array([[ -5,  14, -14,   8,   9,  10, -20],
       [  1,  15, -14,  24,   1,  10, -32],
       [ 35,  15, -14,  14,   9,  10, -20]]) --> 15

array([[8230, 9402, 4875, 6166, 5087],
       [5080, 8197, 8493, 2307, 7775],
       [7207, 3408, 3982, 7318, 4497]]) --> 3408

array([[ 16, 254, 173, 211, 167, 128],
       [ 50, 181, 159, 146, 154, 130],
       [ 46, 198, 175, 163, 158, 131]]) --> 198

array([[934, 543, 479, 447, 412],
       [202, 311, 645, 411, 272],
       [717, 455, 451, 603, 505]]) --> 455

array([[192, 215, 140, 163, 177,  27, 122],
       [199, 227, 138, 166, 182,   4, 117],
       [188, 206, 144, 161, 173,  46, 128]]) --> 206

array([[675, 894, 525, 524, 721, 738, 547],
       [636, 765, 419, 927, 599, 899, 436],
       [544, 186, 841, 726, 477, 417, 770]]) --> 186

array([[4369, 6459, 6096, 4442, 7639, 5017],
       [1711, 4738, 8755, 1888, 6378, 3892],
       [6285, 6691, 4667, 4603, 5618, 3435]]) --> 6691

array([[218, 215, 155,  79,  87, 109],
       [ 86,  46,  52, 147, 204, 148],
       [180, 201, 123,  72, 114, 109]]) --> 201
---
[[ 22  41   8 -18  35  40  31 -20]
 [-25 -28   5 -28 -17 -26 -16 -21]
 [-45 -54   2   6 -41 -52 -41  13]
 [  9  23  12  21  22  25  20  21]
 [ 21  32   6 -34  28  30  25 -19]
 [ 21  25  10 -15  23  26  24 -30]
 [ 35  49  -3  28  37  48  32  27]] ==> 41

[[  2  20  -9  -7  16  -8  21   4  -3 -22  29  11 -21   9  42   7]
 [ 35  -4 -15  26 -22  23   1  18  21   3 -28  13  28   3 -16  -1]
 [-16  -6 -27  -4   1  -5   6  25   1 -34   2 -17  -2  -6   6   4]
 [ -4  15  19 -19  14 -10  -6 -21 -11  18  21  -4 -12  10  19   5]
 [-10  17 -12  -4  11 -34 -16   1  29   5  19  13 -18 -14  36  -9]
 [ 37  -5 -10  26 -20  24  -4  10  22  -4 -21   8  32   0 -16  -7]] ==> 20

[[ 20   5  -1  22  16   6 -49  -2  13 -15   9 -25  22]
 [ 12  -8   9   5  -6  -1  36  18 -26  23 -18  16 -37]
 [-16   7  15 -14  36 -16  31  17  -2  -9  26  -9   3]
 [ 18  10 -11  29  -7  17 -27  -8  24   6  -2   6   0]
 [ 22 -10  -1  24  -9  14  -2  15 -16  -7 -15 -15 -17]] ==> 5

[[ 31  -7   5   6  -6 -10  -1]
 [ 14  13 -29 -33  20  -8  -5]
 [-50   8 -29  11   2  -7   7]
 [ -7 -16   7   6 -28  -4  -1]
 [ 38  27 -34  -7  19 -14   0]
 [-18  18 -33  24   6 -12   9]
 [ 16   4  15 -15   4  13  -8]] ==> -7

[[  1   8 -11  -4   6  15   9  16 -15  13  -6  13  -1]
 [ 12 -11  -3  34  11  16  25  11 -11   3 -14  -7  -7]
 [  1   8 -11  -4   7  16   9  15 -14  13  -5  12   0]
 [ 12 -11  -3  33  11  16  25  11 -11   3 -14  -7  -7]
 [  1   8 -10  -5   7  16   9  16 -15  13  -5  12  -1]
 [ 12 -11  -2  33  11  14  24  11 -10   3 -12  -7  -6]
 [  3   6 -11  -4  11  17  10  14 -12  10  -2   9   1]
 [ -1 -17  29  -3  10   8  52  13  15 -23  -9   1   8]
 [ 12 -12  -2  34  11  14  23  11 -10   3 -12  -7  -7]
 [ 12 -11  -3  33  11  16  25  11 -11   3 -13  -7  -7]
 [ 12 -12  -1  34  11  12  22  10  -8   2 -10  -7  -6]] ==> 8

[[ 20  11 -11   4  21  -7   8   2  -3  -8   0]
 [-39 -17  14 -23  44   5   1   6  16  20 -12]
 [-33 -10 -20  28  26  14   5  -4  -5  -4 -25]
 [  2  -4  -7  17 -24   5  -1 -16   0  -7  14]
 [-33 -24  -6   9  44   3   4 -16 -10 -12  -8]
 [-34 -14 -36  39  29   2   1  -8 -15 -11   0]
 [ 31  21 -21  14 -30 -18   0  -4 -14  -5   5]
 [-24 -40   3  -2   6  11 -13  -2 -10  -4  37]
 [  2  -2 -45  42 -25  -6   0 -14 -20  -7   5]
 [ 17  21  14 -30 -16  -2   6  16  13  26 -21]] ==> 11

[[-43 -25 -12   0  -4   6 -49 -12 -11 -18]
 [  0  -6   1   2  -9   0  -5   2  -2  -6]
 [-10  11   0 -13  14  -4 -13  -7   3   1]
 [ -9 -14  -7  15   4  13   3  -1  -5   4]
 [  5   1   6  -1   3  -9  -4  -3  -6  -7]] ==> -25
---
[[-14, -12, -9, 29], [31, -14, 1, 3], [10, 55, -3, 15]] --> -9
[-32, -10, 55, -3, 14] --> 55
[3, -45, 24, 28, 19] --> 24
[[22, 20, -5, -43], [-9, 19, -30, -24], [42, 20, -34, -26]] --> -5
[[2, -5, -11, -5, -21, -44], [10, 2, 7, 3, 5, -3], [-2, -4, 7, 3, 4, 11]] --> -11
[15, -19, -20, -5, 39, 3, 49] --> -20
[[-26, -7, 27, -2], [-49, 16, 10, -16]] --> 27
[-6, -25, 13, 41, 32, 3, -31] --> 13
[-23, 41, 30, 4, -13, -9] --> 30
---
[288 794 107 142  74 183] Out: 288
[197 127  31 195  46] Out: 197
[ 882  632  150  581  133   29 -644] Out: 882
[4585 7349 3116 8824 1297 5186] Out: 4585
[ 722 -626  684  698] Out: 722
[8 2 4 7 3 5] Out: 8
[ -1  12 -29  28 -37 -34] Out: -1
---
[911 826 247  50 568 448] -> 50

[[4736 5904 7982 3274 6699 8398 4156]
 [7965 1795 4188 1867 5319 2050 4243]
 [6011 1539 5839 4550 5550 3822 2608]] -> 5550

[6 3 1 9 6] -> 1

[193  67  33 236 195 107] -> 236

[[ -4 -36 -18  17 -34   5]
 [-13  33  21 -38  26  -6]] -> -38

[-22 -48  45 -29] -> -48
---
2.254,-0.100,-0.250,0.828,1.343
-0.845,-0.120,0.185,-0.575,-0.473
-1.370,0.086,0.564,0.499,0.593
| 0.185

0.033,-1.116,1.067,-0.217
0.219,-2.039,0.531,1.715
| -2.039

0.44,0.20,1.56,0.53,0.18,-0.12
-0.80,-1.02,0.74,-1.80,0.65,-0.72
-0.04,-0.34,-0.95,-0.31,-1.82,-1.34
| -1.80

-0.13,-0.09,-0.09,0.03,0.24,0.00
0.06,-0.18,0.10,-0.03,-0.04,-0.05
-0.02,-0.03,-0.02,-0.02,0.00,-0.02
| -0.03

-0.509,0.405,-0.385,-1.169,-0.670,-0.687,1.682
0.273,1.675,-1.892,0.997,-1.227,-1.062,0.983
0.274,1.331,-2.314,1.861,-1.607,-0.708,-0.183
| -1.227

-0.8,-1.1,-1.3,0.8,-1.4,1.8
-0.9,0.8,0.8,-1.0,-0.1,-0.8
-0.4,-0.4,-0.4,0.2,-2.2,0.8
| -1.0
